Turns, then the turns between two rows, first turn first; the first pair answered:
Katet (before |-> after):
11, 11, 21, 27, -27, -16, 12, 11, -5, 2, -7, 8, -4, -10, -7, -14 |-> 9, -5, 5, 25, -19, -15, 19, 2, -13, 8, -14, 11, -13, -1, -6, -29
-3, 11, -6, 22, -3, 3, 0, -5, 14, 13, -9, 16, -7, -18, -18, -2 |-> -5, -3, -14, 21, 6, 11, 8, -6, 8, 16, -8, 13, -12, -12, -15, -10
-1, 11, 21, -32, -3, -6, -13, 1, 11, -10, 15, -16, 27, 9, -2, 46 |-> 5, 6, -3, -35, -10, -30, -21, -23, 1, -3, -16, 5, 10, 18, -18, 31
5, -4, 21, -1, -13, -1, 9, 5, -1, -1, 22, -12, 9, -6, 0, -1 |-> 10, 3, 16, -2, -23, -17, 0, -6, -2, -1, 6, 1, 6, -6, -11, -2
mubeb (before |-> after):
-7, 2, 11, 1, 10, 15, 7, 7, 12, 3, 22, -12, 10, -2, -6, 14 |-> -5, -3, 14, -7, 10, 9, 9, 8, 5, 1, 22, -18, 10, 4, 1, 11
3, -9, -6, -5, -10, -21, -8, -18, 3, 3, -5, 5, -3, 1, -29, 2 |-> 2, -10, -7, 0, -11, -19, -7, -18, 7, 5, -2, 4, -3, -3, -31, 2
-3, -14, -7, 9, -3, -17, -4, -22, 2, 16, 3, -5, 4, 0, -18, 5 |-> -2, -16, -5, 8, -4, -18, -2, -21, 0, 15, 4, -8, 3, 2, -15, 3
Vame (before |-> after):
4, -26, -28, -4, 6, -6, 2, -15, -25, 5, -24, 10, -30, 23, -1, -24 |-> 9, -9, -25, 12, -2, -6, -4, -7, -20, 5, -32, 19, -34, 9, 1, -31
5, 17, -4, -18, -1, -12, -22, -7, -6, -8, -16, 7, 0, 8, -3, 11 |-> 10, 28, 3, 1, -8, -10, -21, 6, -1, -8, -16, 10, -1, -7, 3, 3
-1, 11, -13, 33, 6, 19, -7, -3, 6, 9, -8, 3, -16, -25, -3, -27 |-> -1, -6, 0, 33, 7, 23, 8, 4, 4, 10, 13, -14, -8, -23, 3, -27
10, -5, 21, -7, 0, 8, 3, 20, -15, -6, 9, -19, 4, 3, 30, -7 |-> 5, -11, 11, -25, 8, 4, 0, 5, -20, -7, 4, -18, 6, 17, 24, 0
bas (before |-> after):
-9, -7, 17, 19, -5, -19, 5, 14, 9, -5, 30, 2, 12, -6, -3, 4 |-> -7, -2, 15, 26, -6, -13, 2, 19, 9, -6, 26, 5, 10, -10, 3, -1
-19, 1, 17, -11, -2, 14, 11, 13, 17, 7, -8, 14, -3, -1, -4, -10 |-> -16, 4, 17, -11, -5, 8, 8, 11, 13, 7, -14, 17, -7, 0, -2, -15
9, -4, 15, 5, -3, 0, 20, 20, 8, 5, 5, -4, -6, -6, -18, -9 |-> 11, -2, 15, 6, -3, -2, 20, 20, 6, 5, 2, -3, -7, -5, -17, -11
-26, 0, -23, -1, 30, 38, 7, -8, 23, 1, 15, 4, 7, -3, -13, 30 |-> -16, 21, -24, 20, 26, 46, -4, 7, 19, -2, -6, 16, -7, -16, 6, 5
Then:
Between the rows of a pair lie 2 to 3 turns.
-5, -21, -20, -15, 19, 4, 12, -3, -4, 12, -5, -2, -23, 6, -8, -17 |-> 12, 9, 6, -1, 2, 0, -2, 21, -8, 1, -14, -1, -22, -11, 17, -30 -> Katet, bas, bas
-12, 36, 15, -16, -10, 21, -23, 21, 3, -18, -1, 14, 22, -6, 29, 7 |-> -7, 16, -19, 2, -7, 17, -12, 8, -13, -1, -30, 30, -9, 1, 29, -37 -> Katet, Katet, Vame
14, -11, 0, 14, -10, -3, 15, 7, -15, 0, -7, -6, -10, 10, 25, -30 |-> 20, 15, 20, 15, -26, -11, 0, 17, -2, -8, -2, -3, 4, -4, 20, -10 -> Katet, Katet
5, 0, -21, -22, 14, -7, -10, -12, -11, -11, -31, 12, -21, 13, 16, -6 |-> 5, 1, -12, -14, 21, 15, -5, 5, -11, -14, -21, 2, -21, 8, 35, -10 -> Katet, bas, Vame
17, -25, -14, 19, -5, -9, 25, -1, 4, 15, 8, -23, -8, -13, 7, -23 |-> 27, -8, 10, 8, -18, -18, 11, 11, -2, 3, 7, -32, 1, -11, 22, -17 -> Katet, bas, mubeb
10, 21, 14, -14, 2, 8, -19, 15, -11, -16, -11, -4, 2, 1, 32, 2 |-> 15, 21, 10, -17, -7, -8, -24, 6, -14, -14, -21, 3, 0, 2, 22, 1 -> Vame, Katet
1, 1, -14, 20, -12, 3, -1, -18, 3, 4, -15, 15, -9, -16, -14, -7 |-> -1, -21, 1, 22, -8, 13, 21, -6, -1, 6, 13, -7, -1, -14, -3, -10 -> Vame, Katet, Vame
9, 8, 28, 1, -16, -19, 10, 12, 4, -12, 14, -14, 11, -10, -5, 11 |-> 1, -3, 24, -14, -6, -15, 13, 5, 2, -13, 19, -18, 15, 2, -7, 18 -> bas, Vame
-4, 2, -3, -5, 10, 2, -23, -1, -3, -10, -25, -8, -18, 2, -2, -9 |-> -2, -12, 15, 3, 8, 9, -6, 13, -5, -9, 1, -26, -10, -3, 8, -14 -> Vame, Vame, Vame
-2, 17, 1, 2, -25, -38, -27, -7, -2, 2, -6, 13, 3, -5, -22, 5 |-> -5, -7, -25, 16, -6, -20, -12, -9, -15, 14, -16, 17, -19, 3, -9, -31 -> Katet, Vame
15, -5, -12, -11, -5, -14, -5, -8, -14, 4, -15, 13, -7, 10, -1, -16 |-> -1, -14, -6, -8, 16, 21, 11, 7, 1, 1, 19, -7, 6, 8, 11, -1 -> bas, Katet, bas
2, -1, 10, 19, -20, -11, 10, -1, 15, 6, 12, 2, 6, -17, -21, 6 |-> 4, -16, 12, 1, -19, -26, 13, -10, 1, 7, 12, -9, 9, 0, -18, 4 -> Vame, mubeb, Katet
-17, -9, -35, -26, 15, 15, 0, -16, -1, 6, -8, 13, -7, 26, 7, 3 |-> -9, 37, 3, -12, -4, 17, -17, 14, 18, -8, 3, 13, 11, -2, 16, 23 -> Katet, Katet, bas
13, -24, -2, 0, -19, -40, 1, -17, -12, 7, -15, 11, -8, 3, -17, -18 |-> -5, -35, 11, -27, 12, -5, 10, -6, -7, -5, 23, -20, 15, 18, 3, 12 -> Katet, Katet, Vame
-5, -23, 9, -16, 2, 3, 21, 4, -11, -8, 13, -7, 0, 12, -3, -14 |-> 2, -12, 3, -17, -13, -20, 9, -8, -11, -6, -6, 7, -5, 11, -18, -14 -> Katet, Katet, Katet
10, 10, -7, 27, -6, 8, 5, 9, 5, 0, -10, 9, -12, -15, -1, -21 |-> 7, -11, 2, 22, 2, 15, 19, 14, 1, 0, 10, -8, -6, -7, 7, -23 -> Katet, Vame
7, 14, 28, -12, -21, -22, 0, 5, 6, -9, 21, -8, 17, -7, -15, 25 |-> 2, -20, -17, -29, 3, -21, 3, -23, -22, 2, -11, 1, -11, 26, -9, -9 -> Katet, Katet, mubeb
11, -12, 1, -7, -3, -6, 3, 9, -18, 1, -5, -7, -1, 7, 11, -20 |-> 1, -14, -11, -24, 7, -5, 0, -7, -12, 2, -5, -5, 3, 15, -2, -1 -> bas, bas, Vame
-12, -9, 0, -5, 7, 6, 6, 1, 4, -5, 8, -3, 6, 4, -7, 18 |-> -8, -5, -11, -4, 1, -6, -1, -8, 2, -2, -9, 8, -2, 5, -16, 12 -> Katet, Vame, Katet
-6, 40, 0, 7, -3, 17, -22, 26, 0, 6, -34, 5, -17, -18, 42, -12 |-> 3, 42, 19, 10, -24, -7, -21, 29, 0, 4, -25, 2, -8, -25, 34, -8 -> Vame, Katet
0, -19, -23, -17, -15, -40, 1, -42, 2, 6, -8, 2, -2, 11, -47, 16 |-> -6, -42, -44, 8, 13, 4, 23, -29, -5, 16, -10, 0, -23, 12, -20, -23 -> Vame, Katet
1, -10, 10, -1, 8, 20, 6, 22, -6, -2, 13, -15, -2, 1, 23, -16 |-> 12, 11, 20, 2, -10, 2, -9, 24, -5, -7, 1, -6, 0, -6, 20, -15 -> bas, Katet
-8, 8, -3, -10, 9, 2, -1, -3, 10, -2, 3, 6, 7, 2, -15, 29 |-> -2, 14, -10, 15, 1, 1, -1, 2, 10, 4, -13, 20, -7, -11, -12, 6 -> Vame, Katet, Vame
-7, 3, -18, -7, 21, 15, -4, -13, 3, 0, -11, 7, -6, 4, 1, 2 |-> -4, 20, 3, 1, 12, 18, -8, 2, 14, -6, 3, 2, 5, -11, 3, 14 -> Katet, Katet, Vame
20, 25, 24, -1, -28, -11, -12, 18, -3, -11, 4, 10, 24, 0, -4, 2 |-> 24, 8, 13, 0, -34, -26, -7, 6, -13, -4, -8, 16, 14, 7, -11, -16 -> Vame, Katet, Vame
4, 14, 2, -27, 0, -8, -14, 0, -10, -4, -18, 2, -7, -1, 20, -5 |-> 4, 18, 1, -26, -4, -14, -15, -1, -5, -3, -20, 9, -6, -6, 11, 0 -> bas, Vame
18, 24, 3, -2, 2, -10, -32, -1, -22, 9, -25, 5, -20, -7, 11, -9 |-> 7, -2, -2, -20, -2, -29, -18, -27, -9, 17, -6, 0, -6, 0, -28, 20 -> mubeb, bas, bas
-17, 6, -10, -12, 23, 33, -9, 6, 15, -6, 11, -5, 6, 0, 8, 24 |-> -7, 29, -3, 5, 4, 20, -21, 10, 22, -8, -3, 11, 3, -16, 3, 23 -> Vame, Katet, Vame
4, -22, -4, 2, -14, -12, 20, -4, 2, 12, 12, -7, 0, -19, -13, -17 |-> 1, -14, 5, 4, -14, -4, 18, 3, 10, 9, 20, -10, 7, -27, -12, -8 -> bas, Katet
-15, -22, -25, -10, 19, 24, 14, -8, 1, 5, 7, 10, 2, 18, -5, 12 |-> -16, 2, -25, 1, 18, 35, 1, 2, 11, 0, 3, 17, 2, 4, 0, 19 -> Vame, Katet, Vame
0, 41, -12, 0, 4, 10, -21, 6, 28, -5, -32, 27, 10, -9, -14, 29 |-> -5, 6, -40, -10, 16, 3, -9, -18, 9, 7, -45, 29, -8, 13, -20, 7 -> Katet, bas
-8, -26, -17, -28, 6, 9, -18, -19, -17, -4, -9, -7, 0, 25, 8, -2 |-> -11, -16, -18, -12, 15, 35, -18, -2, -12, -6, -7, -6, -3, 16, 23, -8 -> Vame, Katet
4, 31, 25, -26, -7, -15, -12, 2, -6, -15, 11, -8, 13, -18, 34, 20 |-> 8, 38, 9, 18, -18, -14, -5, 2, 9, 0, -2, 16, -3, -45, 14, 0 -> Katet, mubeb, Vame
-9, 7, 8, 2, 8, 13, -11, 12, -2, -7, 0, -1, 0, 2, 14, 0 |-> -5, -3, -4, -5, 3, -5, -13, -3, -11, -1, -17, 7, -8, 11, 2, -6 -> Katet, bas, Katet
2, 15, -32, -22, 24, 21, -20, -12, -4, -10, -39, 15, -10, 13, 18, 2 |-> -5, -3, -22, -28, 35, 36, -6, -4, -6, -12, -14, -5, 0, 20, 28, 6 -> bas, Katet
25, 8, 18, 25, -23, -19, -3, 20, -12, 5, -16, 1, -14, -17, 12, -47 |-> -7, -34, 19, -9, 1, -6, 26, 0, 11, 10, 45, -29, 21, 1, -23, 11 -> bas, bas, bas
0, -16, 3, 6, -3, 5, -4, -9, -17, -4, -11, 16, -6, 3, -12, -17 |-> -11, -20, 3, 7, 7, 22, 4, -7, -7, -4, 7, 9, 2, 2, -13, -4 -> bas, bas, bas
2, 6, 8, -2, -7, -18, -16, -14, 7, -1, -9, 1, 3, 8, -7, -10 |-> -2, -3, -4, 4, 2, -7, -9, -15, 2, 2, -11, 2, -5, 11, 0, -23 -> Katet, Vame
-3, -13, -19, -8, 19, 10, 14, -9, -25, -7, -11, -5, -6, 7, 11, -28 |-> 2, 32, 17, 6, -6, 3, -1, 10, 5, -18, 7, -1, 19, -27, -1, 7 -> Katet, Katet, mubeb
8, 14, 5, -12, 2, 15, -12, 12, -8, -17, -4, -9, 6, 10, 26, 5 |-> 7, 1, -9, -13, 9, 13, -8, 2, -16, -12, -13, -4, -3, 18, 25, -7 -> Katet, Katet, Katet
-17, 2, -29, 17, 16, 27, 8, -8, 21, 9, 4, 16, -12, -18, -13, 9 |-> -16, 2, -12, 20, 13, 31, 12, 3, 24, 5, 20, 6, -3, -22, -8, 15 -> Katet, Vame
-5, -27, -9, 11, -4, -1, 27, -12, 6, 16, 12, 2, 13, -8, -32, 4 |-> -9, -28, -10, 6, 5, 8, 29, -9, 8, 14, 17, -3, 16, -6, -26, 10 -> Vame, Katet
1, -23, -1, -15, 0, -8, -1, -1, -31, 14, 19, -9, 7, -4, 25, 15 |-> -1, -11, -2, -2, 6, 12, -3, 12, -24, 13, 19, -6, 3, -14, 37, 9 -> bas, bas
4, 6, 6, 7, -10, 4, 6, -3, 4, 16, -9, -1, 8, -21, -14, 9 |-> 4, -4, 6, -2, -10, -4, 9, -9, 0, 16, -3, -7, 10, -12, -19, 12 -> Vame, Vame, Katet
10, -10, 28, 2, -21, -13, 18, 21, 1, -8, 13, -24, 24, -1, 10, -6 |-> 14, -19, 1, -2, -24, -34, 13, -5, -13, 3, -16, -6, 6, 10, -5, -24 -> Katet, Katet
